Named turns come first, each shown by rows before and after it. Which turns, in which order, take the first row of each pair that follows to the second? Write the first one first, as in the answered first pair.
tad:
[-0.44 -1.94 -1.30  0.95  2.41  0.14  0.81 -0.80] -> [-0.11 -2.52 -0.07  0.44  1.55 -1.79  1.20 -0.35]
[-1.02  0.26  3.35 -0.44 -0.58 -1.75  0.10 -0.03] -> [ 1.24  0.98  2.46 -0.69 -1.92  0.20  0.33  1.59]
[-5.45  0.55 -0.40 -0.79 -2.00  2.94 -1.05 -0.25] -> [-5.59 -0.45  1.03 -1.30 -2.79 -0.36 -0.74  0.20]
[ 2.05 -0.34 -0.53 -1.56 -1.32  0.79  1.27  1.35] -> [ 0.49  0.11 -1.73 -0.64  0.63  2.60  0.66 -0.71]
tum:
[-1.10  1.43  0.49 -0.77  0.54  2.07 -0.76 -1.21] -> [-0.57  1.65  1.13 -1.35 -0.95  1.88 -0.67  0.29]
[ 1.64  2.39  1.19 -0.33 -1.46 -2.88 -0.53 -0.63] -> [ 1.65  2.27  0.36  0.54  0.15 -2.85  0.08 -2.18]
[ 0.35 -0.35  1.26 -0.35 -1.00 -2.19 -0.11  2.26] -> [ 2.29 -0.57  0.22  0.78  0.37 -2.02  1.10  0.52]
[-1.54  1.35 -0.05 -0.16  0.36  0.88 -0.97 -0.83] -> [-0.16  1.56  0.42 -0.63 -1.24  0.72 -0.83  0.65]
dobe:
[ 1.32 -0.51  1.20  0.13  1.02 -2.95  0.38 -0.78] -> [ 1.61 -1.12  0.05  0.71  1.89 -1.86  0.91 -1.10]
[-0.40 -0.90  0.03  0.33  0.05  0.83 -0.14  0.89] -> [-0.48 -0.64  0.05  0.14 -0.13  0.92 -0.50  1.14]
[ 0.23  2.14 -0.63 -0.11 -0.54  2.98 -1.12 -0.33] -> [ 0.16  2.86  0.63 -0.63 -1.83  1.61 -1.33 -0.14]
dodek:
[ 0.59 -0.06 -0.75  0.71  0.75  0.04  0.73 -0.16] -> [ 0.82  0.00 -0.28  0.06 -0.56  0.17  0.37  1.00]
[ 0.63 -0.98 -0.75  0.60  1.33 -0.15  0.34  0.55] -> [ 0.46 -0.29  0.23 -0.25 -0.74  0.05 -0.17  1.78]
[-0.55 -0.27  1.55 -0.23 -1.66 -2.29 -0.05  0.14] -> [-1.60  0.08  1.20  0.11 -0.33 -2.10 -0.16 -1.76]
[-0.12 -1.64  0.85 -0.38 -0.10 -1.51  0.16  1.09] -> [-1.32 -0.15  1.50 -0.59 -0.59 -1.35 -0.49  0.73]
tibu:
[-1.00 -1.00 -1.14  0.41  1.61  1.50 -0.20  0.28] -> [ 0.02 -1.00 -1.39  0.47  1.19  1.79  0.00  0.39]
[-1.55  0.23 -1.36  2.20  1.59 -1.08  1.05 -2.92] -> [ 2.34  1.31 -2.21  2.44 -0.18  0.77  1.55 -1.43]
[-1.15 -1.65 -0.13  0.05  0.39 -1.45  0.60  0.92] -> [-0.28 -1.51 -0.92  0.67  1.20 -1.46  1.22  0.03]
[ 1.06 -0.83 -1.15  0.71  0.86 -3.24  2.03  0.36] -> [ 2.24 -0.24 -1.35  0.47 -0.45 -2.46  1.93  1.72]
Now pairs of rows:
Between the rows of a pair lie 2 to 3 turns.
[ 1.08 -1.90 -2.53  1.80  2.38  0.16  0.07 -2.29] -> [-0.49 -0.84 -2.88  0.49  1.09  3.74 -1.57 -0.29]  dodek tad tum
[ 3.65  0.18 -1.47  0.83 -0.60  2.12  1.08 -0.64] -> [ 0.94  1.89  0.57 -1.28 -3.11  2.21 -0.96  0.97]  tad dodek dodek
[ 1.98 -0.74 -1.31  0.31 -0.87  1.29  0.55  1.29] -> [-0.97 -1.61 -1.65  0.24  0.96  1.82 -0.11  0.41]  tad tum dodek
[-0.56  1.58  0.58 -0.90 -1.32  0.85 -0.70  1.37] -> [-0.69  0.31 -1.21  0.66  1.74  1.40  0.20 -1.02]  tad dodek
[ 4.45  0.84 -0.82 -1.20 -0.57 -0.39 -0.14  1.63] -> [ 4.66  1.23 -1.25 -0.37  0.79 -0.55  0.27 -0.32]  tum tad tibu
[ 2.62  1.96  0.83 -0.58 -1.80  0.28  0.07  2.09] -> [ 0.79  1.87 -0.57 -0.51 -0.56  3.12 -0.45  1.98]  tad dodek tibu
[ 2.88 -2.27  0.60  0.58 -0.26 -4.48  2.96  0.75] -> [ 2.64 -0.38 -3.49  2.20  2.52  2.75  2.02 -1.41]  tad tad
[-0.37  0.70 -0.60 -0.70  0.17  2.59 -0.63 -0.54] -> [ 1.98  0.15  0.46 -0.85 -1.43 -0.06  0.44  0.77]  tad tum tum
[ 0.82  1.02 -1.21  1.21  0.96  1.77  1.13 -2.53] -> [ 1.95 -1.87  0.13  0.65 -0.37 -1.87  2.62  0.12]  tad dodek
[-0.22  2.78  1.17 -0.57  0.60 -1.18 -0.34 -3.78] -> [ 1.74 -0.38  1.70 -2.07 -2.90 -1.06  0.22  2.73]  dodek tibu tibu
[ 3.44 -0.96  0.46  0.14 -0.68 -3.78  1.57 -0.79] -> [ 4.34 -0.95 -0.06 -0.48 -2.18 -1.13  1.11  1.70]  dobe tibu
[ 0.17  2.33  0.00  0.08  1.25 -2.58  0.61 -2.42] -> [ 1.52 -0.76  0.42 -0.67 -0.77 -3.13  1.06  1.87]  tum dodek dodek
[-1.01 -2.50  1.35 -0.31 -0.39 -2.86  0.00  0.77] -> [-0.81 -1.32  0.73  0.66  1.49 -2.77  0.33 -2.20]  dodek tibu
[ 2.44 -2.83  0.18 -0.84 -2.57 -1.51  1.54  2.75] -> [ 2.36  3.55 -1.06  0.07 -1.86  3.19 -0.20 -1.49]  dodek tum tad
[ 1.39  1.51  1.76 -0.23 -1.81 -2.74 -0.36 -0.98] -> [ 2.30  2.50  0.12  0.24 -2.27  1.23 -0.72 -0.50]  tad tum tibu
